Each row is where one point has got to under a steady rotation. How many ticks took it there?
The counts run from 0 to 782.
[  4   8   7  -3  -5   5 -17  -7  20   0  -9  11  -9 -11 -15  -1 -14 -10
 -24  10  12 -16  -5   8  11 -10  13  15 -15  -7  13  10  -1  -4   4  19
  -5   6  17  -5  20  21  40  -2  -4 -22   1  12  -9 -16   7 -13 -20   0
 -13 -10 -17  -5 -16 -12  28   7  14   7  19 -16 -16   3   9] | 233
[ 15  25   5 -16  -8  14  11  18  18  -2  -8   6  -1  -8 -26   3 -14 -20
 -23   7   4  -1  -7   4   7 -20   5  17 -22  -5  -4   6   2   8   6  10
 -19   4  17 -17  13   2  46   0  11 -18   7  19   0 -19  -5 -29  -2   1
  -1 -11 -14   7  -9  -5   7   5  -5  13  -5 -25   0  13  -3] | 496
[  5  11   1  -5   4  18   4   9   5  -7  -4  22   3  -9  10  16  -9   0
 -21   8   5 -10  -9  11  20  10   6   0 -32   1  26  -8 -10  15   0  17
  -3  12  17   6 -15 -12  31 -13   5  -8  16  -6   3 -22 -10 -41  -4  -7
  -4   7  -3   7 -20   4  21   3  12  -9   1 -40  -8  -4   3] | 445
[  3  -4   0 -19 -13  -2  -1   5  16   9  -6   9  -3 -13 -18  17 -22 -25
 -13  11 -13  -5 -24  -2  11   2  -3  16  -1   7   6  12 -12 -17   7  14
 -19   3  15  -5  -4 -15  33  -9  18 -13  16   0  -8  -4 -10 -21  -4   5
 -18 -15 -24   5 -11  -6  23   2   2  -3   5 -34  -6   9   4] | 264
[ -9  -5   2  -3   6   5 -19  -7   5  -2  -3  12 -17 -12  -7  -1  -8  -2
 -13  15  10 -17   3  10  19  -9   7  17 -12 -18  30  -8 -17  15   8  17
 -17   6  12  -2   5   0  34 -15   3 -12   8  -7  -8 -10   6 -25 -15  -7
 -16   5  -6  14 -25  -6  27  -7  34  -2  19 -12  -4  -2  16] | 286
[ -6  18   4  -2   1  19 -11   2   9   9  -7  -3   9  -7  -4  -9 -11  -7
 -20  -2 -18   0  -7  -5   5   1  10   0 -32  -4   9 -27  -1  14   5   5
  -9  11  14  12  -3 -19  39 -11  23  -3  13  -6  -1 -11  -7 -28   2  -4
 -10  14   8  21 -17  -1  11   9  30   3  -2 -23  -2  -2  14] | 166
[  6  14  -4  10 -22  -2  11  -6  15   3  -3   1  -6 -24   2   7  -6 -14
 -24   5  10  -6 -18 -12  12  -4   0  -1 -29  -4   2 -17 -11   3  -2  23
 -15  16  27  13 -28   0  24 -19  -4   1  -1 -12   3  12   9 -19 -20 -17
 -11  -1  15  17  -6  -3  19  -7  23  -3  -1 -24  19   5 -12] | 521
[ 12   2   4  10  -8   8   8   6  19   2  -2  12   9 -13  19   7 -10   5
 -23  -1  21 -14 -20   4  17  10  10  -2 -20  13   8  -7 -14   8  -9  23
   3   9  25  21   3   4  28 -23   1  -2  -3  -5 -12   2  -4 -27 -12 -11
 -23   8   2   6 -24  -9  25   7   3 -10  -1 -26   0  -7  -1] | 753
[ 18  24   5  17   0  20 -15   4   1   2   1  11  -2 -14 -12 -12   2   1
 -18  10   5 -11  -5  -6  18  10   8  -7 -18   3   0   4 -27  -3   3  19
  -3   2  19   1   9   5  44 -16  -3   3  -7   2  -3  -6  13 -21 -14  -9
 -17   4   0   7 -32   5  29  12   2  -3  23 -12 -10  15   7] | 202
[ -7   5   1   5  -7   1 -17  -6  -7  34   2   2   2 -14  -3  10  -8 -10
 -14 -14   3  -4  -9  -7  14  23  -7  15  -6   9   7   7 -13   1   8  28
   5 -10  22   2  -6  -5  40 -11   9  -4   4 -15 -12   1   5  -4  -5 -14
 -39 -12  -1  20 -25  -7  10   4   9   1  13 -17   0  14 -11] | 702
[-10   8  11   1  -1  -5   1  10  -2   8  -9   4  -2 -11  -3  15 -22 -20
 -20  -9  24  -2   5   7  13   2   3  13  -2   9  18   8 -10  -7   2  12
 -17   4  24  10  11 -19  31  -1  23  -9  13   1  -7  -7  -7 -13 -13   0
 -24 -17 -15  23  -6 -16  15  -6   8 -10  10 -25   7   7 -17] | 536
[  5  11   2  -4 -11  -5 -22  -2   3 -11  -1   2 -21 -23  -9   7 -14 -12
 -25  -1 -12  -9 -12  -5  22 -16  10  13 -17  -1   9 -19 -18 -12   8  18
 -20  18  18  11   0  -1  19  -9   0  -7 -12  -4  -3   0  10  -8 -17   0
 -14  -3   0  16 -14 -18  36  -1  22 -12   8 -18  -1  15  -4] | 517
[ -5   9   2   4 -16  -5 -10   3   0   7  -2  -9  -8 -13 -13  -8 -13 -21
 -21 -15  14  -7   5  -4  15 -28  17  15 -11  -4  12  -8   0  -2   7  14
 -27  10  19   7  12   6  38   3   5  -8 -13   9  -5  -6   9  -2 -22   0
  -9 -11  -3  21  -5 -15  23   0  23   1  12 -10  12  14  -7] | 240
[  2   3 -17  -5 -18   6 -15   0  12  28   4   1   5 -17 -14  12  -9 -12
  -9  -3 -17  -2 -13 -12  22  15   0  10 -20  -3   5   7   0  10  -1  21
 -13  -4   7 -16 -11   0  46  -6  -1 -13   3 -13  -6 -13   1 -22  10  -3
 -19  -1   7  11 -14   7  17   4  17   2 -10 -18  -4  18   3] | 436
[ -8   7   1   4 -15  -2  11  -2  13  17  -7   0  -6  -9  -7 -10 -15  -7
 -10 -12   6  -9  -5  -2  -7  -1  -4  10 -26 -10  16 -19   2  28   4  23
 -17  -7  14  12  -9  -3  34 -13  20   8  23  -2  -7   3   5 -19  -4 -13
 -11   2   8  32 -26   1   2   7  22  20   3 -15  16   0   2] | 692
[  5  12  14   1   5   8  14   4  18  -8  -2   9  -3 -10 -19  -6 -31 -17
  -8   7  14 -12 -11  11   4 -13  10  12 -23  -9  -4  -8 -11   5  -7  11
 -36  12  12   2  14  -1  37 -11  15 -14  -3  11  -7  -4  14 -26  -5  -6
  -1  12 -13   6  -9   5  19   4   7   8   2 -22   1   0  12] | 771
[ 15  13  10 -12   1  10  17   7  23  -6 -10  22   5  -8 -16   5 -19 -11
 -22   5   0  -9 -16   6   9 -17   5  11 -29  -2  -2   5  -6   7   2   8
 -15   7  12  -5   6   3  32 -13  14 -19  12  18   5 -14   1 -28  -3  -2
  -1  -5  -6  -2 -15   4  14  10  -8  10  -9 -21  -7   7  11] | 497
[ -3   6  -4   6 -16  12  15  -7  15   4  -7  11   1 -13 -24  -7 -14 -14
 -18  10  10 -19 -18   0   7   3  -1   7 -16  -2  13  19 -19   5   4  17
 -23  14  23  12   7  11  32 -24  -4  -3  15  14  -4   8  -3 -17 -12  -2
 -15  -1  -5  -4 -14   7  19   0   5  -4   2  -3  -6  10  12] | 373
[-10   8  -2 -12  -6  14  -7   7   9   2 -16   8 -17  -9  13  21 -18 -13
  -8  -6  14  -1   5  10  24   1   4  14 -13  -6  21  -4 -11   9  -2   8
  -9   6  13  -9   6   9  40 -13  -7  -9   6  -3 -10 -19   5 -17   0   2
 -22  -5 -26  21 -22 -14  29  -2   5 -11  18 -27   0   3  -4] | 180
[ 15   4  13  -6   6  -4 -16  -8  12  -4  -4  19   3 -15  -3   9 -15   0
 -28  21  -9  -7 -26  -2  12  -4   7   8 -12  -1   7 -11 -16   3   5  29
  -5  -2  19  13  -5 -12  23 -21  11 -18   5  -7  -6 -10  -1 -25 -18 -12
 -18  -2  11   2 -22  -4  20  -1  18  -8   4 -30 -14  -4   9] | 392
[-11  -1 -10  -8  -6  14  -1  13   5   8  -4  14  13   4   0  11  -6  -1
 -21 -12   8 -13  -5  11  -3   5  -2   0 -25   4  22   7  -1  23  13  19
  -5   2  19  -7  -2  -3  50  -7  -4  -7  28  -2  -5 -17 -19 -36  -1  -8
 -11  -4  -2   8 -13  -2  12   8  12   4 -16 -16  -5  10   4] | 448
[  1  25   0  -8  -7   8  -6   4  15  -9 -17  16   3  -6   4   0 -14 -17
 -37  -6  -5  -8 -15 -10  17  -7   4  11 -20  15   4  -1  -3 -13  12  12
   5  12  20  20  13  -2  24  -8   7 -15   0  10   2 -18  -5 -11  -6   3
 -12 -13 -10   6 -19 -19  28   7  -9 -13   6 -18 -12  11   9] | 622
[ -2  -7  -9 -13   4   8  -4  16   6   6   2   7   3  -6   1  11 -21  -7
  -9  -2   9 -12  -6   9  29   2  13   6  -5  12  15   8  -7   1   4  10
 -32  -4  10   0   5  -8  41   1   5  -9  -1   2  -8 -13  -2 -22   2   0
 -24  -6 -10  10 -20 -11  32   2  -2 -19   3 -28  -8  -1  11] | 317
[  1  -4  -1  20 -15  -3   4  -1   5  -4  -5   5   1 -19  -9   1 -14 -13
  -4  -1  11 -14 -10   4  -2  11  -5   8 -13  -2  15   5 -26  -6   2  29
 -22  14  22  11   1   6  36 -23  -9  -1  13  -6 -12  23   9 -22 -19  -5
 -16  -8  -5  13 -16  -4  26   6  23  -8   7 -17   7  11   2] | 648
[ -4 -14  -6  -4  -2  -3 -15  -2   0  -3   0   9 -12 -10   1   6  -7   8
 -13   5   4 -19  -2   6  17  -2   1   8 -11  -3  36  -4 -16  18  12  27
 -29   4  19   5  -7   0  34 -12  -3  -5  11  -7   1   1   2 -18 -19  -3
 -13  -3   3  11 -27  -8  28  -7  23  -9   9 -16  -3   0  10] | 287
[ -6  16   9  20 -11  15 -14   1   9  19  -1  -5  18  -9  -3  -8  -6 -20
 -18  -3   7  -6  -9  -4   9  17   4   1 -15   8  -3   5 -16  -6   3  18
  11  12  28   9  13  10  42 -21   2  -4   3  -1 -12   1  -5 -17  -8  -2
 -27  13 -12   5 -16  -6  24  19  19  -1   7 -15  -8  15  -3] | 481
[ 12  16  -2  10 -14  11  14  11  18   5  -6   4  19 -10  12   8 -11  -6
 -26   5  27  -9 -17   3   3  10   5 -12 -19  16   5   5  -6   7  -6  20
  -8   8  35  13  -8  -7  34 -14   6  -2   7   0  -5  -3 -14 -35 -17  -9
 -18  -1   0   5  -9  -1  16   2   2  -7  -9 -27   4   2  -6] | 88
[  0   0  12   6   4   9  -2   9  10  -5  -4   1  -4  -6 -19  -4 -23 -10
 -14   9  22 -17 -10  19   9  -7  14   2  -5  -1  18   5 -17  -4  -3   5
 -26  12  17   0  20  -1  42  -6   8 -10   6  17 -17  -2  -1 -27 -19   1
 -14   1 -21   2 -13  -4  27   6  18  -4  19 -26  -3   1  16] | 369
[ 21   4   6  -7   2  -8 -21  -3   9   2  -3  -1  -6 -12  -3  -1   0  -3
 -21  10  -2   3  -3  -5  12 -15   4  15 -12  -8  10 -21  -9   7   9  19
 -13 -11  18  -4  -6  -7  41  -9  14 -19   3  -3 -16 -12  14 -20 -17  -5
 -15 -22   3  25 -21 -15  14   3  15   2  28 -20  12  -3  -2] | 116
[  2   1  -2   2 -18  18   2   1  14   3  -9  12  14 -10  -6  11 -25 -23
  -6   2  -4  -1 -23   4   5   7   0   7 -31  -8  -8 -13 -13  -1   1  21
  -6  17  22   6   6   6  37 -17  -9 -11   5  -9 -11   1  -4 -21   8  -4
  -9  12  -8   3  -5  -9  19  12  15  -3 -21 -24  -6  15  -5] | 215
[ -8   1  -4  -8 -15  -1   6  -6   8   9  -4  11 -15 -21 -10  10 -24  -5
  -7  -4 -17 -14 -22   2   7   9 -11  21 -22  -8  14 -15 -15   8   3  28
  -9  -1   7  -4  -5   4  20 -14   0   1   6 -18 -10   7   9 -15   0  -6
 -20  14   4  11 -27  -9  33   7  17   2  -6 -26 -12  14   0] | 298
[  2  16   3  -1  -8   6  -6 -14  16  10   0  16  -3  -2 -24  -2   1  -8
 -31   5  21  -7  -7  -3   2   3  -2   2 -29  -5  14   0  14  17   5  17
  -8  -3  15  -5 -17   0  49  -5   0 -13   5   3  10 -12  -5 -33 -11 -21
  -5  -2   4   4 -13  12   4  -2  23  19  -3 -13  -7  -2  10] | 278
[ -2   7   2   4 -13   1 -11  -8  12  -3  -3  -3 -11 -16 -17  -9 -19 -13
 -29   7 -24 -12 -16 -11  19 -21  10   8 -11  -4  11 -19 -11  -4   8  10
 -22  19  19  23   1  -4  20 -13  13  -7  -7   9  -2   1   6  -5 -21   1
 -16   4   5   8 -10 -11  34   3  25  -9   2  -8  -9  14   7] | 516
[  1  15   4   9   9  18  -3   5 -12  -2  -1   8  10  -7   2  -5 -13  -7
 -12 -12   2  -3  19   5  -1 -12   9  11 -26 -16   4 -13 -14  19   5  20
 -14   5  26   2  11  -4  55 -11  10  -9  10  -2  -6 -10   8 -17  -8  -5
  -1   5  -4  23 -18  -7   6   6  24   7   5  -7   8  16 -11] | 334
[  4  13   0 -11  -6   1  10  21  10  12  -4   8  -6 -13   2  13 -13   1
  -8 -12  -7  -8 -16   8   7   9   0   3 -21  20   8 -16  -1  10  -5  10
 -19  -3  11  -1 -11 -19  26  -2  25   0  12  -2 -13  -7   1 -32   0  -7
 -15  -9  -7  27 -22  -9  22  15  -5  -1   9 -42   3   2  -1] | 306
[-10  11  -1  -6  -8   2   9   0  14  24  -5  -2   4  -2 -16   5 -29 -29
 -23 -12  12   3  -7 -11  15 -12  11  19 -11  -4   4  -3  12   9  10   9
 -23  -2  18   1   0 -17  41   0  22 -13   7   6   5 -21 -10 -15   4  -7
 -17  -7  -7  14   3  -6   3  -5  16   5 -17 -22   3  -1   4] | 271
[-13   8  11  -2 -17   5 -16  -2  15   9 -10  -4 -10 -15  -9   1 -17 -15
 -33   8 -17  -8 -23  -7  19  -2  11   3 -12   0  14 -14  -4 -16   6  10
  -3  15  17  16  -3   0  15 -13  15  -3   5  -4  -8   0 -10  -9 -18  -1
 -22  -1  -6  10 -13 -15  30  10  26 -11   6 -24 -13   6   4] | 125
[  9   4  -7  -6   2  13   2  10  -3 -11  10  18  -9 -19 -18  -3 -17  -1
  -9   2  -7 -16  -2  11  18 -15  11  13 -28 -10  11  -1 -12  16   6  19
 -23   2   6 -10   7   1  44  -6  -1 -11 -11   5  -5 -14   4 -24   0  -1
  -4  19  -1   9 -26  -4  34   9  13  -2 -12 -16 -16  19  13] | 328
[  2  15  -4   5 -29  -5  -2  -1  13  16   1   0  15 -10  -2  -8 -11 -10
 -25 -19  -8 -10 -23  -8  -4   3  -2  -2 -33   5  -5 -21   8  17   5  28
  -5   2  23   8   3   1  39  -9   8  -5   3  -2  -7   0   0 -18  -1  -8
 -18  -1  10  19 -21  -7  18  28   8  10 -12 -12  -6  12   2] | 745
